In the data rows, the value 500 means zero.
Some points, one per row:
  696  770  964  637  493  178  603  612  705  481  464  673  710  313  63  354  422  342  616  518  590  501  621  426
  628  502  111  360  476  559  426  313  420  486  278  0  261  999  385  611  430  533  261  208  415  405  254  349
  521  536  688  703  477  319  619  591  791  469  573  770  654  249  424  309  313  450  658  539  509  685  782  595
  527  644  999  538  332  138  427  614  654  274  510  878  883  101  118  284  432  333  751  512  367  411  882  510
  623  593  573  531  493  361  656  480  582  424  535  477  597  637  195  530  631  548  491  428  548  423  266  450
  633  665  805  676  353  489  341  562  621  395  578  834  566  111  313  376  477  456  778  467  544  602  990  603
  422  451  0  349  500  954  578  221  347  605  534  50  99  630  999  622  578  611  383  459  397  487  195  354
  514  279  545  463  557  845  186  504  599  622  424  244  289  231  999  392  555  404  519  748  219  550  966  654
  471  433  683  601  526  436  306  748  492  618  509  658  436  95  522  436  455  498  773  786  377  407  999  593
  469  336  195  478  548  918  596  475  536  667  469  430  227  582  616  837  591  530  339  358  484  656  492  650
  108  230  0  31  346  392  471  239  162  377  399  0  59  999  842  695  391  393  30  225  332  170  0  191
  735  535  804  563  459  210  544  518  571  287  582  570  787  556  179  359  532  665  648  606  644  458  394  565
  488  497  488  456  523  460  479  541  588  711  553  523  360  760  158  634  564  763  511  295  517  484  616  535
  444  414  301  383  515  513  648  442  441  424  422  471  238  999  270  579  585  460  356  293  573  461  105  133
  720  738  999  792  422  244  683  564  683  330  435  709  930  360  119  319  566  354  620  486  561  409  651  308
  439  414  588  577  441  437  273  681  560  488  595  614  606  139  624  238  481  475  714  715  363  556  990  684
  725  652  513  536  424  476  693  595  616  420  502  464  617  637  366  451  449  602  607  570  558  420  630  416
  561  421  391  532  496  710  495  346  521  580  376  278  277  803  541  716  630  713  424  464  397  502  469  456
  637  596  876  828  490  306  281  618  625  344  631  618  684  83  611  353  397  479  687  833  367  472  993  673
  844  816  679  439  461  208  788  471  693  314  528  413  904  843  137  417  497  507  460  487  669  350  81  285
  373  615  939  655  558  157  412  582  601  454  515  856  707  119  251  367  564  360  790  622  390  498  989  664
  342  334  999  548  414  0  485  545  442  418  683  892  999  148  9  323  518  397  751  567  786  561  222  626
  849  777  999  732  564  417  694  586  567  526  505  778  689  556  0  423  598  484  431  479  734  483  287  221
  456  544  148  567  515  687  497  361  397  656  549  355  281  701  805  735  577  623  371  522  484  390  267  468
Here are 26 more points, each followed by its number:
  560  521  944  648  408  223  410  641  607  367  500  715  661  176  373  277  490  429  829  715  310  504  999  728 0
  407  447  405  494  668  340  423  770  570  608  637  600  702  338  527  461  550  721  619  571  725  601  354  623 1
  434  444  206  502  567  999  512  481  592  799  551  214  374  461  806  751  480  607  329  382  278  537  827  564 2
  565  606  461  346  236  280  747  377  470  282  365  207  632  999  161  404  309  439  290  273  437  264  151  367 3
  527  475  265  513  525  660  586  448  671  561  464  446  367  467  653  635  582  582  577  668  628  658  443  674 4
  647  682  579  646  482  182  613  490  667  278  527  634  685  461  271  397  559  523  584  554  533  543  604  575 5
  395  507  761  538  487  124  519  635  455  369  700  906  963  105  43  338  572  475  900  371  839  615  334  538 6
  460  340  68  468  703  999  402  586  443  760  444  356  126  451  999  724  675  506  363  432  426  524  428  669 7
  415  484  676  588  504  250  447  717  567  486  590  888  691  27  266  453  507  481  635  493  560  662  595  649 8
  573  534  622  530  488  307  416  617  598  485  460  685  649  179  406  319  444  444  621  678  339  582  800  631 9
  531  658  627  543  488  530  426  549  609  530  538  639  362  472  519  496  404  435  659  585  440  507  648  449 10
  716  624  838  660  535  317  494  553  581  418  496  589  681  313  201  336  498  450  645  644  401  564  703  509 11
  374  405  62  220  535  754  492  280  311  580  391  47  182  999  797  788  436  495  446  302  320  442  301  401 12
  494  568  513  344  419  92  705  392  250  329  339  250  578  999  29  271  386  503  219  187  583  278  0  184 13
  546  621  292  405  490  621  480  438  529  504  378  316  218  970  621  660  503  652  356  389  476  479  327  299 14
  617  643  999  602  552  380  419  645  592  302  451  762  898  91  250  256  413  373  715  675  362  492  878  632 15
  555  621  389  535  588  649  496  517  523  530  561  456  373  481  768  672  486  456  432  650  484  685  682  491 16
  417  462  17  324  378  795  658  317  311  525  381  163  183  999  863  586  601  441  245  476  484  410  296  416 17
  426  627  999  594  371  104  511  548  617  341  389  737  797  163  156  180  547  369  703  562  498  390  522  399 18
  339  465  26  488  513  737  702  428  435  628  548  339  106  783  715  781  537  705  379  346  452  564  539  569 19
  416  521  317  568  475  850  546  491  426  626  591  509  351  429  744  724  478  645  522  522  468  454  769  673 20
  514  455  797  665  607  63  298  617  389  474  652  999  865  21  143  314  441  579  734  306  781  551  152  597 21
  484  452  608  555  625  472  429  675  534  624  604  628  428  265  605  638  512  680  428  554  396  468  917  713 22
  434  386  136  411  584  795  535  486  382  720  388  265  121  629  951  626  630  590  322  488  542  504  347  363 23
  438  402  999  530  446  76  494  598  442  414  752  999  999  51  185  318  514  507  907  403  840  536  182  602 24
  367  518  299  271  414  235  674  270  248  272  243  210  467  999  111  413  310  383  307  118  569  416  4  160 25
Which two of these numbered points are nearest to each point below by angle, seen from the average point of the first points? Their numbers follow each, nearest first.
  512  476  555  590  588  340  338  659  607  443  497  705  665  98  521  330  546  459  621  607  420  596  920  679 > 9 0
  474  473  343  552  606  399  536  544  540  668  607  726  648  375  567  699  590  690  510  387  766  682  328  557 > 1 4
  746  569  692  470  511  285  633  450  520  412  473  487  458  750  62  453  475  474  362  454  636  423  325  442 > 13 3
  527  539  967  520  391  268  494  640  612  354  529  852  861  115  369  201  393  449  793  524  535  572  948  427 > 15 0
  652  660  431  543  536  525  541  560  612  531  523  484  381  591  330  674  568  525  491  504  566  548  393  523 > 14 4
  584  635  621  519  550  227  591  638  626  349  561  390  619  586  335  426  465  615  753  542  498  428  518  430 > 5 11
  292  307  116  403  543  999  275  421  356  892  514  358  106  352  999  779  663  563  297  373  384  537  369  556 > 7 23
  665  572  548  729  563  495  517  611  576  400  531  584  629  454  390  570  630  702  582  509  536  466  714  657 > 22 5
  562  459  51  443  480  772  581  418  425  531  504  299  204  842  797  741  564  573  252  325  447  549  489  565 > 19 17
  482  428  162  390  577  442  445  387  330  299  400  137  236  999  271  457  450  501  284  287  406  477  10  313 > 25 14
  557  511  340  557  519  551  650  548  546  614  550  578  301  762  376  631  524  555  359  636  604  552  466  550 > 19 14
  328  509  564  698  518  534  397  524  588  461  449  629  477  83  646  346  403  421  653  757  490  616  907  653 > 9 0
  349  426  999  518  478  122  535  655  518  346  663  963  999  108  137  287  573  399  674  616  759  549  332  710 > 24 6
  366  310  8  333  580  902  661  334  510  661  472  101  332  597  970  750  676  478  358  801  500  477  0  435 > 23 17
